Where one turn sends some rows of the set: a few examples, then the rows asked:
Z535: 248 156 69 8 94 -36 -48 53 -36 -65 21 135 227 45 -51 59 -65 199 -18 69
 -147 137 -188 166 209 38
Z313: -105 -50 80 -23 169 39 -17 152 206 -44 -56 109 -235 -248 164 92 239 173
 125 78 -42 -100 -93 -225 8 150
Z464: -13 126 -113 59 239 78 -133 28 21 -226 74 213 -105 101 312 -156 272 273
 154 36 66 44 121 -75 332 51
Z865: 181 40 -31 140 163 84 -33 -133 -35 127 133 62 50 53 -47 83 369 282 114
 209 -32 38 -109 110 301 142
Z268: 133 -172 -128 9 -8 123 -38 60 118 -203 -32 25 -105 -23 196 -66 359 265
 -123 105 170 -12 49 -189 1 310
Z911: -22 67 -132 73 -133 -24 -182 -111 246 -298 -29 57 -23 166 103 -76 158
 249 -156 341 -44 -77 -181 125 -35 79
Z988: 147 57 -49 183 -399 -10 -166 61 293 -99 -7 69 0 -15 57 -167 221 103 -24
 118 -8 -44 -16 -4 133 48
Z92: 94 -74 -257 51 -22 -84 -243 265 -1 -260 -66 15 -102 148 45 -37 253 130
 -185 328 91 -134 -38 -17 230 157
Z358: -42 68 335 -89 -7 122 -120 25 243 155 2 -21 64 -13 149 -179 213 328 -18
 119 14 -111 -28 -62 4 121
Z421: 55 -2 -25 153 266 -164 -131 197 -71 -42 -184 300 41 57 92 -137 248 3 13
 120 -293 -97 -160 -13 190 -190
Z910: -16 21 243 25 -198 98 -232 98 -87 -429 14 68 85 12 156 81 258 165 13 199
 -17 -147 -92 -42 53 65
Z539: -33 149 98 219 181 -14 -153 70 244 -410 -137 79 -163 -68 114 19 180 33
 70 39 136 -181 31 -41 64 -44
Z902: -87 12 -21 255 192 -9 -317 141 76 -132 -54 177 51 -145 330 -223 201 97
 -144 229 -71 67 -267 -159 106 -98
Z914: 32 36 177 216 196 107 36 102 144 147 -99 32 116 -5 54 -145 175 405 -7
 148 -14 40 -115 -54 -193 92
Z868: 199 43 -259 81 425 -2 -115 93 154 -32 -38 67 5 -11 145 -177 272 -16 29
 73 -25 0 -146 -10 338 -99
Z188: 45 -29 -181 -68 95 -122 -56 145 9 -180 -82 83 -118 -234 52 -35 258 255
 42 83 38 -180 92 -298 85 234
Z491: 63 32 37 17 174 34 49 -75 -60 -31 0 198 8 234 23 15 156 265 -24 243 213
 208 -51 87 295 109
Z554: 269 59 223 -18 -241 -29 -189 110 107 43 -38 83 209 29 103 120 190 176
 -47 289 -1 -56 -20 21 -71 146
Z467: -4 204 24 3 260 -50 -189 -56 35 -190 33 231 82 49 5 56 234 185 126 -6
 175 175 102 93 295 73
Z836: 237 57 8 125 -92 -67 34 45 125 85 -122 -50 145 29 -128 38 100 -12 -48
 111 -139 -120 -259 64 7 108
Z367: -58 24 57 68 434 -131 -148 77 190 216 -64 117 91 -31 74 -218 206 171 -26
 117 -16 -78 -18 -18 -131 -6
Z473: 33 -33 -130 34 73 45 -24 -93 110 -246 -148 114 -88 282 185 -67 298 214
 56 167 34 -256 -30 -128 36 309
Z520: 145 15 -160 279 330 -63 -158 122 178 -50 -60 122 121 -46 115 -63 169 475
 69 242 -16 -62 -106 -42 282 -66
Z462: 198 150 -71 125 -45 -36 -206 13 15 -105 -120 -21 125 297 31 -204 134 84
 -213 173 104 -181 -94 165 240 55
Z398: 260 -25 -161 26 -27 -54 -104 64 -43 -15 64 -71 252 273 -48 -95 297 284
 -48 171 -126 -3 -237 -36 155 -15
Z698: 186 165 146 -69 95 -32 24 175 -60 139 -126 57 -32 -206 109 -42 128 55 46
 65 -17 -124 175 -112 121 -160
Z946: 85 40 67 133 -130 -29 -244 84 193 6 -18 58 17 -5 111 -215 230 78 2 79
 -20 13 -54 -59 -355 -62
Z759: -153 100 48 -80 119 35 -290 59 52 -370 -68 93 10 -12 142 -91 219 -220
 -48 120 -27 28 -29 -1 188 -58
Z683: 64 76 145 53 522 83 -128 18 -157 168 -15 42 44 42 118 2 215 119 12 96 53
 -123 -9 -10 23 7
Z315: 269 127 6 -218 143 10 -108 -23 2 8 -66 -127 131 -197 255 -19 207 236 -44
 -46 115 -13 43 -66 -44 25
Z776: -82 29 221 241 84 -125 -75 99 -87 -216 22 163 66 -44 196 219 183 -71 -18
 108 -74 148 -15 -29 62 -71
Z743: -139 -49 -11 -7 88 -145 -31 -10 210 -164 -110 82 -101 164 80 172 205 39
 122 242 204 -8 94 -94 -4 -82
Z152: 186 173 131 121 42 -113 -188 220 -131 -180 3 18 14 -380 200 -95 302 27
 19 94 -163 -101 -18 -42 63 31
Z623: 107 -40 8 -29 -78 -10 -15 163 -194 111 52 31 112 -55 213 -136 286 185
 -25 321 -314 -104 -129 -11 2 -61
Z408: 38 -22 -47 54 159 51 -233 10 88 -181 -12 205 144 230 259 -57 335 42 -10
 253 -140 42 -384 203 108 17
Z959: 64 105 -111 -70 105 -42 -83 217 -316 -135 -206 33 55 -48 318 -15 270 66
 -178 34 -118 36 -82 -156 135 0

Z421 goes to -> Z152
Z902 goes to -> Z959
Z462 goes to -> Z836
And these:
Z367 goes to -> Z188
Z464 goes to -> Z683
Z315 goes to -> Z743
Z539 goes to -> Z868
Z268 goes to -> Z491
Z911 goes to -> Z398
Z473 goes to -> Z865
Z408 goes to -> Z623
Z535 goes to -> Z946

Where one turn sends some rows of the set: a few examples, then the rows asked:
Z568: -35 -76 163 107 34 77 -68 191 -14 46 251 -195 98 -182 178 119 -110 199
 -7 -193 44 -234 -52
Z526: 187 -28 -18 315 -271 -138 -34 146 75 -10 -2 12 21 -104 64 7 387 -86 -80
 28 67 64 -32
Z493: 87 201 -20 189 -154 -112 -51 245 10 -92 -19 -35 197 -230 39 47 -123 -44
 -21 -480 64 -138 80
Z423: 77 141 35 160 -109 72 80 70 76 187 9 -368 147 64 -93 21 329 -154 37 -72
 79 8 115
Z841: 78 -53 -27 289 -265 -109 16 163 21 -5 30 52 10 -43 168 39 436 -101 -44
 -5 52 57 -28
Z192: 190 175 50 240 -12 167 65 48 56 37 51 -262 157 -50 1 -111 205 -75 49 69
 197 -107 286
Z627: 84 3 13 252 -26 197 183 72 -120 20 105 -246 -36 193 79 -179 152 -296 -3
 -69 214 -28 10
Z588: 110 -48 -6 133 -129 21 81 206 -43 -119 37 151 -9 53 182 -22 390 -143
 -113 35 77 5 -86
Z845: 148 -63 77 141 -85 72 0 187 -25 -119 41 190 2 34 146 -7 322 -152 -76 106
 112 -95 -89
Z681: 68 214 -173 40 38 76 150 99 52 -112 -45 -141 4 -204 141 53 34 -32 116
 -171 -114 277 147
Z735: -124 46 -23 201 218 15 -237 167 -98 -288 -51 -62 62 -11 99 -39 -14 -173
 -9 -357 -59 31 -90
Z652: 109 158 70 192 -71 100 29 54 105 140 42 -320 201 -13 -68 -20 285 -94 101
 6 111 -77 217
Z47: 104 232 -2 163 -100 -91 -93 186 -18 -201 49 -56 128 -314 28 -27 -154
 -103 65 -377 56 -172 -6
Z443: 113 25 55 290 19 229 137 56 -82 -38 129 -198 16 115 103 -221 109 -225 52
 21 246 -120 111
Z23: 293 -3 84 279 -143 10 -104 137 53 -59 -31 103 3 -105 58 31 278 -97 -126
 128 150 -77 -34
Z793: -24 74 -11 228 -115 -120 -90 280 29 -28 -55 -12 267 -72 49 89 -65 -23
 -16 -524 28 -89 110
Z979: 230 -33 59 339 -220 -93 -118 128 92 -12 -2 54 36 -123 27 26 316 -95 -45
 103 105 -35 -44
Z211: -58 136 14 -6 -26 142 100 98 66 10 57 -19 25 -136 173 191 -7 -127 318
 -196 -139 17 34
Z514: -63 -98 43 43 75 -26 -2 215 -42 -126 329 -273 88 -163 84 -115 -98 136 11
 -130 -49 -73 -164
Z837: -91 8 -47 222 16 -101 -123 293 -2 -83 -103 -40 250 67 37 48 -13 -48 -91
 -507 -21 36 53
Z263: 91 -102 60 70 32 -48 -25 277 37 12 201 -303 171 -113 -61 -30 -143 208
 -176 -197 26 -44 -119
Z700: 186 93 32 253 21 196 103 61 -8 -51 116 -219 120 31 19 -230 124 -140 61
 85 237 -127 211
Z846: 183 50 23 120 -21 232 150 154 11 99 -97 19 -47 19 115 220 -210 -151 -28
 -307 68 44 10
Z856: -117 -67 48 189 108 92 -50 112 -119 -40 227 -275 -57 -181 333 68 -5 171
 -60 -226 20 -50 -54
Z141: -5 170 -29 152 169 14 -184 134 -125 -352 -21 -85 -7 -168 87 -72 -71 -182
 -13 -315 -9 -13 -106
Z208: 11 -5 29 219 -72 138 155 73 -74 120 96 -310 -5 226 14 -80 224 -317 42
 -110 120 -8 -44
Z614: -142 16 -42 231 154 -7 -181 221 -73 -173 -120 -45 137 70 115 42 20 -89
 -99 -462 -38 71 1
Z941: 12 72 45 193 -103 123 111 58 -10 200 32 -346 37 156 -6 34 316 -248 29
 -139 94 18 21
Z177: 222 -71 -108 368 66 63 31 158 88 -61 -98 -82 44 21 -18 -74 -265 -85 -38
 -159 51 248 98
Z896: 40 -64 63 217 60 63 -60 178 -42 98 103 -303 19 -137 182 150 -51 249 -243
 -292 78 -11 -8
Z858: 5 -106 -62 145 101 -45 0 203 -69 -75 170 -380 13 -112 92 -78 -42 185
 -222 -221 3 142 -117
Z574: 261 -31 85 182 -88 40 -52 181 22 -117 7 154 17 -26 45 -32 261 -125 -123
 143 136 -86 -99
Z594: 91 -147 81 310 -5 127 -20 149 99 68 -8 30 76 98 9 63 -311 -171 174 -184
 26 -10 -7
Z26: 105 53 6 9 74 76 84 213 -93 -74 192 -276 10 -221 176 13 -81 223 -223
 -220 76 -33 -50
Z521: 53 241 1 167 40 0 -157 117 -87 -288 27 -66 9 -304 100 -30 -123 -156 56
 -323 39 -140 -57
Z144: -22 10 -118 231 59 -27 -17 91 143 -146 59 -118 124 -128 38 -101 -56 -55
 302 -55 -151 223 121
Z181: 51 -84 -20 186 -217 -85 65 203 -2 -77 74 105 33 41 151 -37 420 -141 -38
 18 33 43 -87
Z70: 131 78 -26 -96 -53 88 200 228 79 -1 23 -31 87 1 -81 63 -165 -182 125
 -214 -92 81 -104
Z649: 35 -17 -70 449 88 125 -72 23 65 -54 -65 -66 -12 -106 231 51 -112 -31 151
 -140 4 174 234
Z816: -131 -209 99 242 70 -42 -145 180 10 48 234 -304 105 -61 94 31 -71 167 -2
 -202 -37 -49 -118

Z941 goes to -> Z423
Z793 goes to -> Z493
And these:
Z177 goes to -> Z594
Z263 goes to -> Z568
Z588 goes to -> Z181

Where one turn sends some rows of the set: a few examples, then the rows asked:
Z887: -206 -27 -69 18 169 -84 -149 310 145 -19 -209 142 98 48 -71 25 -134 -20
 -41 -19 12
Z853: -185 70 -54 64 167 10 -34 257 190 -82 -82 60 47 123 -179 19 -284 -2 -104
 38 -34
Z131: 336 31 -11 150 -70 -16 50 -230 -159 47 22 -61 27 101 79 36 -81 -86 113
 59 172
Z237: -152 39 -67 17 33 -36 127 271 14 -76 62 121 -64 -155 -116 -154 6 38 94
 -116 -221
Z364: -143 214 -154 11 140 -42 95 177 59 -185 67 -46 64 -90 78 -252 16 14 65
 -32 -141
Z745: -166 -136 49 58 184 -59 -41 219 125 -178 -109 159 80 -52 -236 6 -44 101
 28 -33 -25
Z54: -7 -95 -66 -60 -107 -37 -68 43 117 -264 53 3 137 -178 -152 -11 161 1
 -141 141 95
Z919: -193 60 -84 -49 65 -58 -64 265 170 -113 -128 -24 99 79 -67 28 -219 132
 -36 -85 -152
Z120: -31 82 -9 -69 243 -51 48 126 39 -172 -130 -65 75 -206 170 -13 107 -202
 -104 -4 125
Z15: 39 -21 29 212 -140 -28 1 -84 -19 142 137 136 -36 330 14 -56 -180 46 145
 -43 12
Z86: -35 77 -86 -239 114 -51 113 46 97 -214 -19 -211 117 -174 141 42 -4 -81
 -128 23 38
Z302: 160 33 -18 206 -66 -58 26 -82 -54 194 57 100 0 232 13 -36 -270 -18 244
 11 53
Z844: -89 -76 -298 -133 -6 -11 -117 105 -5 -188 -52 -30 213 -35 -144 22 -12 35
 -112 156 10
Z734: -158 173 -58 102 270 -50 -6 250 92 -40 -93 91 34 -95 85 -229 61 -27 31
 -44 -35
Z293: 225 -160 65 97 -214 -41 -85 -128 -44 117 9 -22 110 124 -99 102 -227 -26
 -40 133 102
Z772: -93 -151 -157 -69 141 -7 -142 136 -28 -104 -163 52 230 -114 -51 14 54
 -126 -133 145 128
Z137: -52 -33 6 241 -74 62 -147 -20 97 233 65 90 -41 213 26 -32 -206 59 144 -1
 -126
Z637: -57 -163 31 -29 90 -22 -61 138 124 -174 -110 10 230 -189 -166 74 98 43
 -71 80 162
Z66: 226 161 118 165 0 -77 203 -61 -46 172 99 -41 -152 11 119 -119 -155 -13
 108 -57 -39
Z50: -78 85 -88 -95 114 -87 163 -10 170 -149 -112 -118 116 -108 112 49 193
 -127 -145 -53 40
Z347: -115 -164 71 -99 48 -24 -75 125 136 -132 -95 82 19 -30 -206 53 -128 160
 -153 -40 -141
Z221: 119 12 45 213 -62 -61 -62 -14 63 243 109 114 -67 184 -3 -32 -201 137 224
 -44 2
Z718: -38 78 89 -124 -33 -37 176 169 179 -46 48 -138 88 -318 84 -39 94 -44 -45
 -69 3
Z379: 76 191 34 207 35 27 75 -104 75 114 145 -18 -239 48 216 -40 -33 -73 150
 -66 -54
Z573: -156 1 60 20 269 -51 167 249 87 -66 -36 86 26 -215 -50 -118 27 37 115
 -106 -66
Z549: 267 154 50 174 8 -37 119 -156 -27 220 49 -50 -25 105 149 -65 -153 25 171
 -14 106
Z633: 191 -29 -33 64 -41 130 17 -242 -121 99 79 -162 -41 -92 195 87 90 -121 -8
 85 52
Z190: 6 126 -45 -49 134 57 174 139 17 -170 -35 -208 96 -194 53 60 -15 -242
 -147 52 107
Z603: 147 -161 57 106 -212 47 -51 -144 -114 154 15 -31 128 235 23 123 -136 15
 -3 11 97
Z303: -53 -4 14 -41 138 -57 156 186 85 -131 -6 -43 123 -330 -14 14 171 -80 47
 -9 148
Z612: -88 -89 -160 -7 44 105 -79 129 22 -112 -44 -63 280 -47 -177 5 -81 -116
 -192 229 98
Z598: 324 11 18 97 -149 -41 119 -160 -161 67 106 -125 27 -79 69 8 -27 -138 14
 109 132
Z35: -105 251 -100 120 264 78 159 216 39 -48 26 -38 -9 -95 -27 -231 -45 -28
 -23 14 -91
Z560: 120 5 45 237 -98 -91 -23 -26 -7 156 67 131 -74 215 -117 -96 -280 84 113
 30 -65
Z552: 307 -116 63 66 -72 11 15 -221 -183 43 95 -110 28 -31 131 81 -21 -97 86
 24 112
Z517: 139 111 71 116 -9 -3 178 -163 -37 208 146 0 -132 146 186 -73 -78 51 86
 -96 42
Z161: 176 -235 14 70 -150 -23 -127 -111 -70 152 63 51 97 144 -41 140 -213 -20
 129 62 88
Z779: -265 -51 -111 -16 74 -95 28 177 170 -44 -201 76 124 138 -95 58 -71 -13
 -51 -130 -163
Z876: -225 149 -161 62 132 -75 160 129 161 -23 -37 45 104 -29 47 -196 149 -37
 37 -95 -140
Z245: 79 -202 -62 100 -202 75 -182 -107 -51 84 -5 -16 40 130 -3 244 -123 -117
 10 90 40
Z65: 266 138 110 193 21 -35 82 -125 -39 109 129 -43 -138 15 164 -51 -26 41
 188 -91 37
Z630: 234 -125 38 115 -75 0 -33 -180 -133 161 -40 -7 117 199 8 64 -262 -19 102
 55 82
Z174: 246 5 -47 96 -146 20 110 -194 -198 92 112 -77 -24 81 125 86 51 -64 34 8
 173
Z333: -131 -145 -228 -49 41 -19 -31 -13 23 -147 -163 14 232 2 -121 39 158 -42
 -171 64 -29

Z549 goes to -> Z302
Z245 goes to -> Z633
Z603 goes to -> Z174
And these:
Z190 goes to -> Z35
Z745 goes to -> Z637
Z54 goes to -> Z718
Z779 goes to -> Z333
Z86 goes to -> Z364
Z560 goes to -> Z293
Z120 goes to -> Z734
Z221 goes to -> Z161

